In the rows, 128 means zero.
Families of rows that turns and mirrors carry onto each other, the same ones carrying the whole set onto itself: the rest of each named row's family, in list order
4 families of 8 rows
J_758: [ 92 143 134 133 127 136 141 170  98 150 149 145 133 154 121 108 152 132
 138 126 127 149 109 147 125 144 104 123 148 119 105 112 166 135 158  87
 150 163 131 116 157 127 165 115]
J_80: [176 167 151 132 149 102 136 126 129 121 137 112 127 162 133 128 158 153
 116 135 136 129  96 138 110 145 117 128 130 172 149 122 145 132 147 119
 136 142 127 144 152 161 133 149]
J_221: [176 138 121 131 136  91 125 128 151 118 102 116 115 163 147 110 147 158
 120 119 128 128 127 136 106 142 110 131 104 124 151 113 146 130 131 132
 119 141 154 135 150 120 122 126]
J_768: [143 146 118 136 120 103 128 181 115 124 128 138 115 139 146 121 159 128
 129 136 129 129  85 151 160 136  98 128 118  97 134  87 144 144 155 112
 132 122 182 112 168 103 158 115]
J_604: [150 161 145 127 133 112 150 130 131 127 156 117 135 164 131 114 144 144
 120 134 132 138 122 145 103 135 124 122 154 181 136 129 140 141 157 106
 155 156 112 144 146 161 129 137]
J_429: [112 141 108 133 104 114 145 176 130 125 149 146 120 142 147  99 141 112
 136 131 119 135 114 164 151 124 109 124 139 105 116  92 135 150 163 103
 156 139 160 115 158 109 150  98]
J_658: [119 137 145 119 135 111 148 180 103 133 169 124 139 166 136 126 147 136
 126 159 133 154 126 165 109 120 120 123 146 152 117 128 139 150 162 109
 146 164 130 112 168 124 147 118]
J_485: [100 157 122 136 127 126 150 178  98 123 167 133 133 143 129 116 155 119
 137 139 123 143 100 163 137 127 103 123 139 128  93 104 152 138 166  93
 162 159 135 114 163 124 166 119]
J_522: [167 167 113 142 131 118 114 127 134 105 115 115 119 131 136 119 146 140
 134 108 103 115  87 133 142 145  82 147 104 104 122 101 149 129 126 119
 141 140 161 120 136 125 135 108]
J_622: [131 147 136 128 149 118 143 135 121 128 141 112 139 170 130 110 147 152
 122 127 129 143 139 146  82 136 114 124 128 158 112 133 152 125 139 114
 143 179 108 133 149 143 134 133]
J_310: [112 168 137 140 112 123 151 155 114 136 166 142 123 153 121 110 145 131
 140 132 125 143  90 141 140 142 113 124 165 142 120 107 160 142 176  78
 166 141 132 128 146 150 164 117]
J_828: [153 142 141 133 118 119 112 165 115 134 121 132 115 142 138 127 144 138
 139 132 109 135  78 137 152 145  91 147 127  89 137 106 150 152 142 112
 133 128 178  99 147 111 149  87]
J_587: [166 145 144 128 158 100 128 134 119 125 118 105 130 171 135 128 156 166
 118 132 136 139 121 136  87 144 113 130 107 148 137 127 156 123 133 128
 117 161 133 131 157 135 135 142]
J_158: [170 159 132 127 158  94 134 147 113 106 137 102 133 155 139 141 160 156
 112 143 137 133 111 150 101 129 104 128 104 158 127 124 144 123 142 130
 129 158 141 129 169 126 139 151]
J_54: [109 128 149 121 132 126 145 165 108 150 153 131 139 172 130 110 144 140
 129 140 130 157 136 153  96 134 119 124 150 144 121 129 152 143 152 103
 143 170 116 119 154 133 145 113]
J_231: [189 154 140 132 131  91 130 128 152 120 119 114 114 164 145 116 152 150
 120 132 131 121  98 137 126 142 122 132 125 150 166 108 135 143 146 126
 129 122 151 146 148 148 125 133]
J_331: [121 145 120 134 102 130 131 155 133 126 145 136 119 139 137  99 124 123
 144 121  97 136 113 148 144 133  96 141 146  99 116 109 142 153 145  99
 162 146 152 108 133 118 138  75]
J_792: [173 169 118 148 120  96 130 128 151 112 118 123 107 150 143 106 154 139
 132 115 122 112  83 135 149 144 111 131 120 125 149  88 146 134 151 114
 142 115 160 145 142 147 138 127]
J_278: [145 157 133 123 142 128 135 123 127 113 152 106 141 149 129 119 131 147
 125 125 107 139 131 146  96 131  95 142 133 156 109 141 141 134 132 115
 156 179 111 122 135 139 122 114]
J_539: [ 99 139 111 138 104 125 138 163 124 143 133 153 119 146 134  88 141 122
 140 114 117 140 117 145 144 144 102 125 143  95 118  96 156 141 158  92
 151 145 153 119 149 115 153  99]
J_931: [178 156 157 122 160 116 115 134 109 121 130 102 136 152 131 147 149 163
 119 138 120 135  97 137 103 142  89 147 115 146 132 136 150 133 125 129
 128 161 139 113 148 131 134 127]
J_884: [134 135 121 138 113 107 123 164 124 140 110 148 108 147 139 108 150 136
 134 118 124 134  97 137 148 152 100 131 125  83 140  91 159 139 153 106
 125 125 178 119 156 105 155 107]
J_402: [132 134 162 115 128 130 133 162 108 144 161 123 138 158 131 129 130 143
 132 150 116 159 122 149 107 131 104 140 158 139 125 144 142 156 147 105
 148 165 131 101 145 125 136  92]
J_304: [162 163  94 142 127  95 132 143 140  98 117 123 115 132 149 113 155 133
 122 117 122 113  99 146 146 134  92 129  96 111 126  89 141 127 144 124
 138 132 169 133 159 114 139 132]
J_181: [187 139 135 123 130 105 117 129 150 119 116 109 122 150 150 120 132 150
 123 128 110 129 119 140 117 136  98 147 116 125 149 125 128 147 122 134
 129 140 157 120 139 121 110 102]
J_714: [159 155 107 145 129  99 123 133 137 116  98 127 110 145 141 110 154 148
 128 105 122 122 101 130 134 150  94 132 101  98 133  93 160 118 139 117
 124 134 167 131 150 118 144 127]
J_238: [183 142 121 125 132  82 130 147 146 106 121 112 119 153 157 122 148 148
 112 134 131 128 120 152 116 127 109 128 105 135 148 112 127 138 141 137
 125 136 164 128 164 113 121 130]
J_483: [153 161 133 145 111 104 130 155 132 130 128 138 101 153 135 112 154 134
 142 127 123 126  71 135 161 148 114 130 137 109 149  84 154 145 165  98
 140 108 174 129 148 138 157 111]
J_249: [139 153 123 124 142 106 152 144 126 108 159 108 139 159 142 117 145 142
 121 139 128 140 139 161  92 120 114 124 127 167 110 130 135 132 149 119
 152 173 117 129 158 134 128 133]
J_951: [112 161 140 134 130 140 131 157  92 131 158 130 134 140 117 126 141 136
 142 133 105 145  92 142 132 140  89 140 145 119  97 122 164 140 148  92
 160 164 134 103 143 129 160 100]
J_656: [125 156 128 140  95 111 142 158 137 134 148 146 108 153 134  99 141 125
 146 129 118 133  95 142 156 141 117 125 163 117 137  94 150 154 174  86
 158 120 154 129 145 139 153  99]
J_916: [128 154 158 124 124 118 148 155 113 144 167 135 130 165 124 121 145 141
 129 148 134 152 108 147 118 136 123 124 171 164 139 127 148 152 172  91
 154 148 123 130 151 150 147 124]

Same family as J_80: J_604, J_310, J_231, J_792, J_483, J_656, J_916
Same family as J_931: J_522, J_828, J_331, J_278, J_402, J_181, J_951
Same family as J_539: J_758, J_221, J_622, J_587, J_54, J_884, J_714

Families of rows that turns and mirrors carry onto each other, the same ones carrying the whole set onto itself: the rest of each named row's family, in list order
5 families of 8 rows
J_679: [139 100 130 139 142 103 121 123 156 106 138 118 137 136 119 110 121 102
 120 133 118 117 103 106 128 150 126 140]
J_833: [122 141 109 128 108 132 131 120 108 157 119 152 107 119 134 144 125 162
 140 136 126 114 130 116 117 137 108 139]
J_57: [115 106 140 126 127 130 146 117 151 138 146 146 115 115 113 135  79 126
 138 132 120 145 111 114 111 140 136 131]
J_413: [140 131 118 120 114 128 147 145 134 107 107 110 143 116 137 127 149 147
 131 110 117 101 134 147 149 127 145 138]
J_273: [137  98 136 137 138  88 127 112 157 116 133 118 135 130 111 119 121 106
 115 133 119 115 113 110 126 144 126 124]
J_370: [116 131 108 129 116 133 126 127  98 152 114 158 118 124 134 143 131 163
 141 127 127 104 135 121 116 129 126 141]
J_901: [138 103 132 140 141 108 119 114 161 107 130 122 138 133 113 119 126 107
 120 134 122 108 105 101 118 146 119 120]
J_39: [133 106 129 136 141 102 133 115 162 115 146 119 137 138 113 111 119 103
 113 128 125 127 101 105 128 149 121 128]
J_301: [104 101 135 120 131 126 145 115 147 134 153 145 122 124 112 141  76 124
 138 137 121 141 116 121 117 139 143 126]
J_559: [146 136 124 118 112 128 140 146 136 113 113 104 133 105 135 134 155 147
 130 107 131 106 132 134 147 127 142 129]
J_50: [120 152 128 125 147 127 123 134 162 124 138 129 115 183 115 115  93 116
 138 121 135 143 129 124 129 117 138 124]
J_470: [122 145 123 125 143 113 122 122 161 126 146 120 112 184 117 115  93 113
 125 130 139 133 126 121 127 125 146 126]
J_386: [142 133 125 114 115 124 136 157 134 111 110 114 137 121 138 139 154 145
 133 106 117 101 124 143 147 123 141 146]
J_654: [135 155 109 144 134 126 125 113 137 120  96 133 161 142 154 138 131 129
 116 120 132 118 135 125  97 132 118 132]
J_887: [119 166 143 127 126 159 130 122 130 113 123 133 102 135 143 140 118 116
 135 115 107 121 135 164 142 133 135 125]
J_501: [119 141 107 132 111 126 133 125 107 155 116 144 114 115 136 133 127 171
 141 128 130 104 135 124 118 131 124 148]
J_105: [118 142 125 126 136 128 127 122 163 125 127 121 106 181 111 112  93 108
 127 131 140 139 132 119 127 122 144 120]
J_640: [115 144 113 136 120 133 135 129 110 150 114 159 111 115 144 145 135 157
 145 130 133 103 143 128 123 130 121 136]
J_351: [120 169 146 128 116 158 128 120 136 115 128 135 104 122 142 148 122 128
 134 123 125 117 135 162 132 132 140 122]
J_968: [122 164 143 121 117 156 125 131 132 113 129 140 107 141 142 149 124 131
 136 124 108 111 129 169 135 129 138 136]
J_897: [108 133 118 124 138 128 124 122 166 120 141 125 115 180 110 119  87 114
 125 133 141 144 123 122 134 124 134 123]
J_742: [111 107 107 118 132  93 132 156 132 139 109 119 104 142 101 125 113 116
 126 138 125 143 120 110 148 121 132 150]
J_814: [115 137 119 128 143 126 119 129 157 118 137 128 119 191 117 112  91 112
 132 138 131 143 128 124 129 125 137 132]
J_938: [112 118 109 111 131  86 137 150 139 145 115 117 100 133 103 134 106 113
 119 128 135 142 118 111 144 117 146 143]
J_507: [125 166 131 124 123 159 125 123 135 111 126 139 107 128 150 151 126 130
 134 129 122 112 139 168 133 127 132 131]
J_288: [131 162 105 146 132 128 122 106 128 121 101 135 150 139 153 130 132 130
 111 128 132 111 134 142 100 130 129 139]
J_780: [132 150 108 142 135 128 118 110 117 121 103 139 154 147 151 134 141 128
 114 120 124 108 137 136  97 131 126 131]
J_772: [136 156  99 139 135 129 132 114 125 121 109 136 152 139 160 130 148 129
 120 123 131 111 142 139 106 133 123 128]
J_896: [115 113 110 115 127  98 144 148 142 144 105 108  96 138  98 123 113 112
 123 125 132 145 125 109 141 119 141 135]
J_234: [149 104 135 138 135 102 134 109 165 115 133 118 134 126 113 117 117 105
 113 129 121 124 105 104 117 145 123 130]
J_33: [114 162 143 133 117 154 134 122 130 117 122 140 105 130 140 138 119 133
 139 127 112 106 137 169 140 131 139 132]
J_727: [ 97 105 133 127 132 123 144 128 151 137 146 148 118 119 114 137  80 118
 136 129 127 143 106 110 124 142 133 135]
J_534: [122 122 104 110 131  95 137 154 137 140 110 120  97 135  99 128 123 112
 118 127 126 144 114 113 150 114 132 141]
J_751: [103 102 131 124 133 135 137 130 138 130 150 148 117 121 119 136  78 118
 142 138 116 142 105 120 119 144 138 143]
J_414: [142 135 118 118 119 126 137 153 132 115 112 109 130 111 143 139 154 151
 139 106 124 102 140 143 143 127 131 140]
J_323: [119 144 115 132 110 127 136 123 106 157 115 153 110 113 132 142 134 164
 140 129 136 116 143 121 124 128 123 130]
J_102: [136 160 112 141 132 128 128 106 131 121 102 137 155 141 151 133 144 129
 113 123 140 122 145 131 105 125 128 121]
J_272: [101 105 128 118 131 134 143 125 136 136 147 141 121 113 113 143  86 122
 144 133 112 144 110 117 108 144 130 124]
J_452: [106 109 114 120 131  90 134 148 143 140 117 108 106 137  98 124 112 113
 121 123 131 146 120 109 148 124 125 141]
J_803: [145 128 117 113 116 137 144 152 136 110 107 115 131 117 133 130 147 145
 133 104 124 100 129 128 159 122 141 134]

Same family as J_654: J_833, J_901, J_50, J_887, J_534, J_272, J_803
Same family as J_33: J_413, J_273, J_301, J_470, J_501, J_938, J_288
Same family as J_57: J_370, J_386, J_105, J_968, J_780, J_896, J_234

Families of rows that turns and mirrors carry onto each other, the same ones carrying the whole set onto itself: the rest of each named row's family, in list order
5 families of 8 rows
J_764: [109 117 140 149 134 138 103 116 102 150 127 116 105 136 138 154 140 121
 102 126 132]
J_852: [102 120 138 151 125 134 104 128 106 149 133 113 100 137 138 147 140 104
 110 122 128]
J_607: [113 117 160 149 149 124 129 105 109 115 168 130 141 128 116 158 129 118
 151 123 140]
J_213: [105  88 128 128 111 147 122 107 107 109 126 128 107 144 114 135 123 110
 167 102 129]
J_637: [111  90 129 125 108 157 122 104 104 112 127 118 111 129 123 131 136 105
 171 113 141]
J_44: [112  89 129 125 105 154 118 117 105 117 128 119 112 145 126 139 135 113
 167 103 137]
J_460: [112  87 126 134 111 152 118 106 114 109 123 126  99 137 118 147 136 107
 163 101 128]
J_113: [ 99 113 138 155 120 139 112 117 100 152 132 115 101 126 137 144 141 116
 106 122 136]
J_401: [141 113 109 130 138 141 146 112 120 120 125 126 137 144 127 146 140  83
 127 140 105]
J_161: [137 114 101 136 101 162 133 127 103 126 139 129  94 120 105 120 132 130
 109 120  94]
J_89: [111 113 145 153 150 120 126 107 109 108 174 122 139 129 121 162 137 110
 145 127 138]
J_303: [133 121 119 121  93 165 138 129 106 126 118 128  99 125 107 117 134 126
 113 117  98]
J_417: [ 99 123 132 158 119 137 104 125 108 143 126 124 107 133 134 141 149 111
 104 126 134]
J_328: [133 105 121 131 143 155 134 117 121 134 121 128 132 131 120 157 128  87
 123 149 104]
J_806: [102 120 155 144 107 145 116 124  95 116 167 124 101 110 102 134 130 156
 128 105 132]
J_126: [146 120 124 123 125 150 151 119 118  83 161 135 138 129  96 136 122 123
 154 122 103]
J_425: [111 131 144 148 103 133 130 122  95 104 169 124 108 126 113 123 137 154
 138  97 134]
J_631: [131 116 105 129  95 164 135 132 106 121 125 119  96 128 116 121 136 123
 106 123  97]
J_989: [142 110 132 117 124 146 157 110 108  91 165 124 132 120  91 137 122 124
 155 116 104]
J_774: [111 119 150 134 113 139 123 133  92 107 165 129 100 125 111 119 141 153
 129  95 135]
J_953: [131 146 131 151 142 131 148 120 112 119 162 132 124 113 106 139 130 126
  91 141 101]
J_261: [132 143 133 148 136 127 140 131 111 125 163 132 127 126 105 149 134 132
  86 131  97]
J_190: [132 117 104 124  91 164 130 124 108 131 137 137 100 126 112 114 141 124
 110 115 101]
J_112: [133 114 131 138 113 150 165 115 117  86 162 126 144 117  92 128 130 123
 148 109 104]
J_65: [130 144 139 140 132 132 144 130 100 129 169 121 138 118 107 131 133 129
  94 143 113]
J_673: [110 131 152 142  97 145 129 118  88 114 167 130 103 119 112 126 134 155
 124 106 131]
J_502: [106  89 125 133 104 162 125 112 108 111 121 121 109 147 117 141 134 116
 165 105 120]
J_362: [131 116 114 139 130 147 139 103 122 129 126 119 137 128 114 160 129  84
 130 148 102]
J_419: [127 109 107 131 137 148 145 113 116 119 124 130 132 126 123 160 134  80
 130 140  98]
J_364: [113 120 133 137 130 134  96 122  98 150 129 124  96 140 138 151 139 114
 111 133 133]
J_498: [139 143 137 145 143 125 139 125 108 124 172 131 129 106 118 138 130 123
  94 140 117]
J_408: [135 115 121 128 110 150 159 123 115  88 162 136 133 119  94 126 125 120
 159 120 106]
J_212: [112 117 159 151 154 122 136 112 109 104 155 115 137 129 117 165 128 112
 151 129 137]
J_477: [107 119 162 139 145 126 133 110 113 111 152 123 144 132 129 161 135 109
 151 124 142]
J_167: [115 124 156 143 108 138 120 124 102 116 166 120 105 130 104 121 134 159
 129 103 141]
J_942: [139 109 103 127  95 148 131 125 107 127 130 131 102 115 109 112 140 126
 118 126  91]
J_68: [134 105 110 135 149 143 136 120 129 123 125 124 134 137 117 151 134  84
 135 139 105]
J_586: [105 124 161 145 149 134 130 113 110 108 160 118 136 140 115 166 129 111
 140 116 147]
J_998: [139 146 135 147 134 139 144 129 112 127 165 122 129 113 114 146 144 129
  92 144 106]
J_399: [141 113 126 125 118 153 160 110 111  86 159 138 139 118  91 133 128 135
 148 123 109]

Same family as J_419: J_852, J_213, J_190, J_212, J_167, J_998, J_399
Same family as J_261: J_637, J_401, J_89, J_303, J_806, J_112, J_364
Same family as J_425: J_113, J_161, J_328, J_126, J_502, J_498, J_477
Same family as J_607: J_764, J_44, J_631, J_953, J_673, J_408, J_68

Families of rows that turns and mirrors carry onto each other, the same ones carrying the whole set onto itself: the rest of each named row's family, in list order
4 families of 8 rows
J_795: [109 117 169 116 125 129 106 121  96 124 146 121 109 155 127 148]
J_760: [129 116 150 135  88 141 152  81 103 114 102 146 104 170 180 166]
J_977: [102  95 145 151 136 121 117 125 102 143 132 134 125 148 150 145]
J_334: [120 132 143 116 106 170 152  87  98 122 106 156 101 168 173 159]
J_745: [110 108 149 106 118 115 114 111  99 133 150 121 116 138 133 154]
J_125: [123 131 166  96 115 152 147  96 123 108 106 130 101 140 154 167]
J_409: [106  98 141 135 127 126 105 130 107 147 133 146 124 167 159 132]
J_849: [135 133 157 116  95 151 158  90 115 108 115 129 106 156 160 178]
J_558: [114 120 136 129 116 154 159  89 105 132 101 157 112 144 187 160]
J_356: [131 126 144 138 105 160 164  86 107 125 111 143 109 166 179 170]
J_69: [121 104 140 144 118 115 106 120 111 132 128 145 124 162 151 118]
J_14: [114 128 155 139 125 168 152  99 102 122  95 157 106 161 180 153]
J_412: [101 103 139 148 128 132 118 114  77 147 139 146 122 159 158 140]
J_933: [109  99 159 135 132 118 110 129 106 126 137 123 121 142 133 151]
J_956: [116 105 138 142 116 113 107 118 118 136 128 141 123 159 153 117]
J_789: [ 87 114 145 146 124 130 121 111  99 158 132 132 110 156 160 131]
J_183: [124 135 154  96  99 164 147  89 105 111 110 143  98 160 157 165]
J_270: [141 113 166 117  96 143 147  78 111 106 110 137 101 173 163 174]
J_208: [127 132 149  94  99 161 148  87 101 111 113 147 102 157 158 169]
J_466: [106  99 155 132 131 115 114 127 111 131 137 121 121 138 134 151]
J_367: [101  99 139 133 125 124 108 127 113 152 133 142 122 163 160 131]
J_874: [ 99  99 151 153 137 124 117 126 106 144 131 131 121 149 149 142]
J_324: [128 102 153 124 125 115 103 116 123 129 137 131 120 160 136 126]
J_117: [136 122 161  98 117 154 144  99 101  96 112 145 112 142 153 176]
J_531: [112 102 147 111 117 114 100 132 113 129 140 133 124 154 140 144]
J_374: [138 131 159 118  98 155 155  93 110 102 115 132 107 159 158 180]
J_894: [128 129 150 140 104 163 162  87 109 125 109 140 105 168 178 166]
J_509: [117 132 140 113 103 167 155  84 101 128 106 154 102 164 173 158]
J_844: [109 105 152 114 119 117  99 133 117 129 138 131 121 157 138 141]
J_237: [127 119 157 138  89 144 151  82 106 114  99 142 100 174 178 162]
J_969: [139 115 164 115  94 142 148  75 117 110 109 133  97 169 164 172]
J_959: [130  98 146 122 124 113 104 115 120 129 139 136 123 157 137 128]

Same family as J_125: J_795, J_745, J_558, J_14, J_412, J_789, J_117
Same family as J_334: J_977, J_933, J_183, J_208, J_466, J_874, J_509

